In the data rows, the value 128 means zero.
Here is a table of points, one per row:
[113 126 169 159  79  92 120  44 115 162 102 131 128 132 139 119  92  81 127 141  74 104  97 190  93 181 233 116 126  95 158 114 145  92 110  98  91 111 143 119  76 155 142 103  93 160 132 163 210 120 158  71 106 131 128 106 109]
[110 120  88  96  99 124 107 157  95 124 133 100 102 134 139 124 123 114 128  53 109  99 122 138 128 197 102 151 101 139 161 164 141 111 155 124  87 158  94  93  72  69 104 188  53 125 139  99 211 130 139 143 119 119 115 106 144]
[ 96 157 162 104 110 148 100 199 121  83 116 153  92 145  90 108 104 127 121  90 106 109 128 220 161 157 189 127 124 151 173 198 180 102 150 117 116 125  97  88 199 137 112 112 122 198 152 130 107 160  86 149 100 105 127  91 159]
[193 189 208  73 107 150 167  30 101  91 171 105 176  75 148 158 179 110  82 122 135 102 118 173 118 147 148 156 188  93 109 133 155 138 125 127 126 122 131 126 133 127 152  85 156  98 144 148 138 149  99  57 102 113 109 120 127]
[166 103 148 121 176 142 155  82 207 203 108 138 121 123 107 133 136 114 109 154 154 123  81  97  89 136 101 165 112 171 125 146 109 136 119 108 104 100  78  90 112 110 103 154 191 108  95 124  72 117 146 190 126 120 118 138 109]
[114 108 112 112 146 101 132 206 175 130  77 136 121  97  98 130 118 143 170 177 146 130 127 130 153 169  93 211 113  79  67 138 109 164  94 119 145  95 138 139 194 119 124 147 144 150 104 150 101 107 155 179 130 109 134 150 131]
[130 121 111 124  99 114 112 120  90 132 126  84 102 105  48 124 142 177 194  73 113 148 154 179 138 159 116 109 111  82 216 101 131 106 197 113 118 129 104  92 139 132  97 145  87 203 145 142 106 183 140 126  87 148 116 122 134]
[136 124 153 111 135 131 119 167 126 110 129 118 168 162 121 105 104 131 163 122 121 162 163  67 148 108  98 144 109 124  70 137 109 147  93 163 120  91 107 134 142 123 114 132 114 127  89 155  80 109 129 178 126 120 127 102  93]
[ 71  93  94 158 172 110 102 174 140 132 144 154 116 114 162 159  96 111 146 123  97 138 120  93 143 169 139  65 102  99 113  93 162 150 138 118  97 139 100 100 153 145 116  61 138 105 137 167 115 157  79 223 138  98 130 175 110]
[ 86 101 100 150 158 105 115 173  77 125 115 117 129 114 146 103 110 110 227 124 131 150  77  91 103 196 151 138 127  96 185 167 141  86 113 125  95 161 143 170 119  85 154 152 170  69 117 127 126 146  86 159 108 115 194 120 163]
[ 76  92 102 157  63 134 129 213 180 107 118 129 124 147 103 177  92 121 146  91 128 120 117  80 158 132 145 143 195  81 129 145 141 133 146 120  93 160 186 119 103 135 130 126  86 116 135 166  94 130  77 196  78 119 131 130 141]
[141 103 129 101 179  93 124 173 169 181 150 133 212 124 127 130 118 101  86 124 143 200  96 117 149 132 110 159  91 125 105 147 110 104 114 133 230 110 141 118 107 102 109 102 153 152 101 127 100 105 165 173 152 129  98 156 165]
[144 172  67 130 114 113 143 108 108  78 128 163 138 224 118 122 110  97 109 180 112 196 103  84  95 122 110 151 100 105 163  91 123 121 127 101 162 111 140 129 140 115 145 112 104  76 134  83 122 134 194  94 143 109 142 187 120]
[123 105  83 106 163 142 104 146 119 140 154 139 123 132 135 123 146 165 170 143 154 138 106 154 151  87 111 182 105 144  86  98 104 132 105 193 115 125 122 106 202 122 101 125 132  81  93 176  87 106 134  66 108 123 122 133 171]
[120 110 138 126 176 147 157 187  91 222 158 156 113 158  93 136 118 108 140  98 205 143 168 134 142  83 115 215 129 122  72 113 108 121 115  93 157 134 112 149 173 152 110 125 246 111  99  68 108 129 112 128 115 146 133 106 124]
[176 189 140 151 128 133 124  48 129 117 150 101 160 128  93 167 202 138 103  91 121 137 121 199 122 104 204 111 128 141  76 131 119 174 135 134 139 100 161 174 126 127 172 129 150 153 183 107 156 109 133  70 210 121 117 122 114]
[122 153 120 152 180 138 100  86 173  97 111 105  97 101 184 120  97  82 117  94 170  88  85 190 122 137 124  71 135  94  94 121 156 121 107 122 116 202 129 134  82 123  93 154 123 254 177 150 134 170  86 105  97 193 136 103 120]
[110 129 135 155 111  99  81 155 109  99 125 147  84 133 168 124 172 165 111  79  81 119 137 183 155 123  99 133 127 144 189 187 162 103 106 105 141 140 106  77 138 117 148 118 132  61 170 168 177 128 116 136  98 160 118 114  79]
[107 113 106 114 141 156  59 179 183 114 158 152 161 116  98 141  93 135 138 183 125  68 153 108 103 155 102 118 101 188 109 136 116 109 111 188 198 109 124 163 106 144  96 174 156  73 107  63  79 104 113  54 134 125 132 154 134]
[192 180 196 124 140 147 159  50 150 184 144 126 139 181 125 122 161 143  87 180  83  98 135 134 113 112 142 118 178 154  92 140 169 158  94 108 116 115 143 148 116 114 142 110  61 148 173  79 173 197 113  71 172 172 149 134 153]
[108 119 184 189  53 121 165  32 114  78 179 130 170 150 103 103 188 143  83 144 141 104 125 172  99  90 146  93 168 107  96 142 109 172 109 127 112 140 115 158 132 106 121 104 122 157 154  88 167 146 223  75 127 118 116 117 117]
[186 153 122 166  67 113 124 126  83  92 113 147 208 145 115 117 195  58  71 120  91 128 160 213 162 163  82 151 105 231 163  98 101 133 137  98 156 106 123  92 173 100 167 136  51 118 117  90 119 142  89  87 125 105 103 108 111]
[118 128  76 109 186 103 189 107 128 169 112 173 137 166 130 132 113 213 134 104 120 117 133 129 147 105 103  87 116 137 133 132 114 114 117 137 143  96  93 135 165 140 111 123 159 120  94 123  80  93 129 119 172 143 111 133 123]
[135 240 150 161 122 154 103  48  94 144 151 102  85 167 117 106 151 154  87 157 139 145 172 148  55 123 149 160 170 131 116 102 169 159 151 158 164 129 169 170  72  71 207  95 115 139 169 121 110 104 165  73 171 178 124 126 120]
[ 88 162 151 105 122 151 104 113 151 156 118 111 104 103 179 112 168 175 159  95 131 101 147 100 104 194 174  76 198 114  82 129 124 123 134 134 117 196 116 111  73 112 112 127 187 255 152 160 180 166 105  96  89 100 117 111 131]
[127 209  72 112 122 105 107 174 155 164 136 108 117 101 131 117 158 106  95  97 133  87 135 148 151 142 142  55 187  99 134 179 131 168 149  99  84 119  95 246  81 176 123 116 139 122 105 200 164 171 151 130  96 141 110 110 152]
[ 87 101 142 105 154 134 240 168 137 102 126 130 104 129 123  93  99 133 156 106 160 130 125 107 142  74  95 114 110 205 103  94 102 123 108 119 142 117 160 129 114 126 114 138 101  95 105 100  91 117 129  86 102 116  97 157  90]
[ 87  97  97 142 137 102 127 133 125 152 125 137 137 122 145 135  95  87 166 146 102 160 122  84 162 151 112  79 131 102 180 180 194 136 114 156  82 163 230 107 153 108 133 162 200 113  81 132 141 132  90 109 129 112 122  88 118]
[142 163 128  98 187 121 164  57 103 109 142  85 195 166 132 186 135  89 119 131  82 146 106  85  79  76 161 105 153 119  81  93 122 222 128 137 134 115 164 114  81 143 130 104 124 136 112 123 119  89 150  65 118 124 205 118 133]
[ 72  81  85 114  96 116 129  64 137 151 117 113 105  93 106 116  77  86 173 129 131 183 131  85 120 152 119 102 125 111 120 121 161 132 103 100  86 117 145 113  99 142 159 117 163  95 148 111 166  88  73 139  90 116 105 108 147]
[172 101  85 134 112 102 185 116  88 101 103 133 109 136 115 139  98 117  69 165 102 166 114  67  34  76 216 126  89 106  93 103 132 124 135 129 154 103 134 122 175 139 152 107  69  81 126  84 128 141  98  76 101 122 186 162 102]
[179 108 118 116 191 110 143 157  90 116 151 129  99 129 102 134 104 160 110 114 162 102 172  92 132 148  97 103 139 150  93 147 112  84 104 119 108 107 151  96 168 158 105  93 108  93 109 129  89 109 174 153 153 112 129 157 158]
[106 136 126 112 108 137  94 145 161 145 110 145 162  87 113 100  94 139 107  94  66 152 118 108 175  72 107  91 123 107  91 101  95  83 108 216 117 102 133 157 104 129  99 126 177  80 103 104  98 114 149 177 172 142 123 131 114]
[ 73  90 101 154 149 105  79  77 109 130 123 147 109  92 169 128  75 110 126 113 104 139 132  73 172 123 131 178 101 109 138 176  94 187 203 111  89 159 154 129 138 168 138 202 149 126 172 141 109 160  79 154 141 111 138 171 130]
[135 120 120 144 112 111  96 139 131 124 131 133  98 130 177 122 167 115 153 103 160  97 186 116 202 134 116 157 134 149 251 138 168 101 101 108 129 110  98  98 108 103 136 166 131 211 155 150 181 135  83 110 102  92 121 173 110]
[138 100 113 138  54 110 192 123 123 101 145 192 138 111 122 163 143 133 102 234  85 206 103 109 139  94 139 185  91 160 129  95 130  86 149 113 120 114 231 178 109 119 130 124 112  95 113  95  95 125 129 108 162 113 175  96 117]
[149 161 134 192  89 155 133  63 183 147 144 161 174 105 124 121 130 145 121  87 137  84  95  69  70  82 132 127 155 124  88  86 126 193 134 142 184 117 173 181 102 190 213  92 118 105  93 139 140 155 181  63 170 115 191 123 155]
[111 115 122  98 138 155 132 178 150 158 143  66 163  74 146 136  78 140 140 160 105 113 155 126 107  80 105 182 126 114 170 109  95 123  99  76 144 115 113 149 177 124 109  93 130 127 102 101  91 106 136 169 162 138 133 123 108]
[101 125 122 136 131 125  94 135 129  89 123 158  89 102 102 117 200 101 153 123 144  90 122 105 180 151 125 135 112 101 178 142  85 104 196 115 119 147  95  87  86 129 119  93  28 134 131  77 150 125  97 153 102 123 110 130 109]
[138 102 145 114  66 122  78 158 116 142 103 159 110 130 150 128  92 147 115 139 167 138 150 195 155 109 138 117 119 104 165 170 149 104 147 110 113 229  92  98  93  99 103 119  85 107 182 148 153 128 145 143 114 101 120 131 108]
[150 131 138  97 100 136 105 188 111 110 116 156 113 123 132 116 166 136 134  78 131 137 131 104 158 216 172 115 117 127 166 127 105 116 134 109  95 211  98 101 191 119 164 173  94 155 186 148 137  99 134 185  95 164 106 122  97]
[ 97 125 126 127 127 229  96 111 114 177 114 113 114 105 168 123 202  69 208  96  87  83 135 162  69  51  98  74 158  97  99 156 207  96 134 135 106 140 101 134  81 181 163 132 132 237 165 153 140 133 147 146 112 119 109 115 143]
[167 179 151 164  61 105 163 110  86  88 116  77 101 147 125 158 140 113  94 206 106 123 103 151 197  87 133 187  92 192 148 104 118  81 132 149 215 109  95  93 194 100 158 129  50 120 155 100 125 148 197 102 133 146 117 112 119]
[137 137  91 135  82 149 105 140 133  88 136 130 112 130 161 111  97 157 204 147 135 125 154 198 141 199 158 126 118 134 112 159 101  96 188 113 105 111  96  78 107 116 114 173  84  99 142 152 193 134 109 174 106 172 115 121 147]
[169  80 100 112 138 151 216 105 141 126 138  90 136 151 108  99 119 125 100 170 154  99 161 122 105 124 104 151 138 140 165 109 104 133 108 226 194 135 117 128 148 157 101 151 189 109 107 111 102 108 130 194 158  98 141 115 112]
[135 127 154 117 143  80 113 161 119 125 109 157 150  94 102 127  98 141 140 145 193 152 101  97  50  62  96 131 116 214 130  97 111 128 111 134 113 114 142 131 161 133 102  88 116 130 113 179 105 116  99 192 156 134 113 137 138]
[187  85 176 106 171 124  95 138 134 141 121 150  98 158 134 125 102 165 134 179 143 116 128 118 114 111 101  87 150 120 133  78  98 191 115 134 165 113 158 143 114 112 114 131 180 113  93  82  91 114 151 198 163 101 126 149 177]
[ 75 157 200 135 182 212  98 104 103 131  95 100 101 109 160 139 176 128  86  94 164  82 144 137 135 177 134  69  71  98 144 142 142 163 150 115 109 103 110 190  92 126 101 133 182 123  95 201 255  96 143 128 103 173 135 110 144]
[188  87 135 127 167 107 137 173 168 147 107  72 148 151 149 120 115 202  74 158 119 143 123 114 138 111  99 156 134 169  82  88 113  92 124 137 105 117 106 144 104 158 123 129 130  96 101 141  86 108 113 141 118 128  89 153 150]
[118  93 176 114 158 136 185 159 125  67 133 112 109 149 119 153 110 137 111 126 199 180 111 104 126 111  85  92 152 101 127 103 101 125 121 136 129 109  95 117 173 160 117 171 166 133  96 124  92 112 147  87 208 172 138 124 121]
There is one direction along which these points spread out most. Take the direction at right angles to it along which they spread out most. Go by this last direction. For each point below, how far along it does it lie, from 0 to 99? 50 is the average, and the first point above lies past it. One standard deviation of the points above along it is 16.
[127 209  72 112 122 105 107 174 155 164 136 108 117 101 131 117 158 106  95  97 133  87 135 148 151 142 142  55 187  99 134 179 131 168 149  99  84 119  95 246  81 176 123 116 139 122 105 200 164 171 151 130  96 141 110 110 152] 52
[101 125 122 136 131 125  94 135 129  89 123 158  89 102 102 117 200 101 153 123 144  90 122 105 180 151 125 135 112 101 178 142  85 104 196 115 119 147  95  87  86 129 119  93  28 134 131  77 150 125  97 153 102 123 110 130 109] 41
[142 163 128  98 187 121 164  57 103 109 142  85 195 166 132 186 135  89 119 131  82 146 106  85  79  76 161 105 153 119  81  93 122 222 128 137 134 115 164 114  81 143 130 104 124 136 112 123 119  89 150  65 118 124 205 118 133] 77
[ 88 162 151 105 122 151 104 113 151 156 118 111 104 103 179 112 168 175 159  95 131 101 147 100 104 194 174  76 198 114  82 129 124 123 134 134 117 196 116 111  73 112 112 127 187 255 152 160 180 166 105  96  89 100 117 111 131] 53
[ 73  90 101 154 149 105  79  77 109 130 123 147 109  92 169 128  75 110 126 113 104 139 132  73 172 123 131 178 101 109 138 176  94 187 203 111  89 159 154 129 138 168 138 202 149 126 172 141 109 160  79 154 141 111 138 171 130] 36
[130 121 111 124  99 114 112 120  90 132 126  84 102 105  48 124 142 177 194  73 113 148 154 179 138 159 116 109 111  82 216 101 131 106 197 113 118 129 104  92 139 132  97 145  87 203 145 142 106 183 140 126  87 148 116 122 134] 42
[113 126 169 159  79  92 120  44 115 162 102 131 128 132 139 119  92  81 127 141  74 104  97 190  93 181 233 116 126  95 158 114 145  92 110  98  91 111 143 119  76 155 142 103  93 160 132 163 210 120 158  71 106 131 128 106 109] 69
[172 101  85 134 112 102 185 116  88 101 103 133 109 136 115 139  98 117  69 165 102 166 114  67  34  76 216 126  89 106  93 103 132 124 135 129 154 103 134 122 175 139 152 107  69  81 126  84 128 141  98  76 101 122 186 162 102] 64
[186 153 122 166  67 113 124 126  83  92 113 147 208 145 115 117 195  58  71 120  91 128 160 213 162 163  82 151 105 231 163  98 101 133 137  98 156 106 123  92 173 100 167 136  51 118 117  90 119 142  89  87 125 105 103 108 111] 64
[135 240 150 161 122 154 103  48  94 144 151 102  85 167 117 106 151 154  87 157 139 145 172 148  55 123 149 160 170 131 116 102 169 159 151 158 164 129 169 170  72  71 207  95 115 139 169 121 110 104 165  73 171 178 124 126 120] 86
[138 100 113 138  54 110 192 123 123 101 145 192 138 111 122 163 143 133 102 234  85 206 103 109 139  94 139 185  91 160 129  95 130  86 149 113 120 114 231 178 109 119 130 124 112  95 113  95  95 125 129 108 162 113 175  96 117] 59
[114 108 112 112 146 101 132 206 175 130  77 136 121  97  98 130 118 143 170 177 146 130 127 130 153 169  93 211 113  79  67 138 109 164  94 119 145  95 138 139 194 119 124 147 144 150 104 150 101 107 155 179 130 109 134 150 131] 30
[110 129 135 155 111  99  81 155 109  99 125 147  84 133 168 124 172 165 111  79  81 119 137 183 155 123  99 133 127 144 189 187 162 103 106 105 141 140 106  77 138 117 148 118 132  61 170 168 177 128 116 136  98 160 118 114  79] 43
[136 124 153 111 135 131 119 167 126 110 129 118 168 162 121 105 104 131 163 122 121 162 163  67 148 108  98 144 109 124  70 137 109 147  93 163 120  91 107 134 142 123 114 132 114 127  89 155  80 109 129 178 126 120 127 102  93] 38
[118 128  76 109 186 103 189 107 128 169 112 173 137 166 130 132 113 213 134 104 120 117 133 129 147 105 103  87 116 137 133 132 114 114 117 137 143  96  93 135 165 140 111 123 159 120  94 123  80  93 129 119 172 143 111 133 123] 44
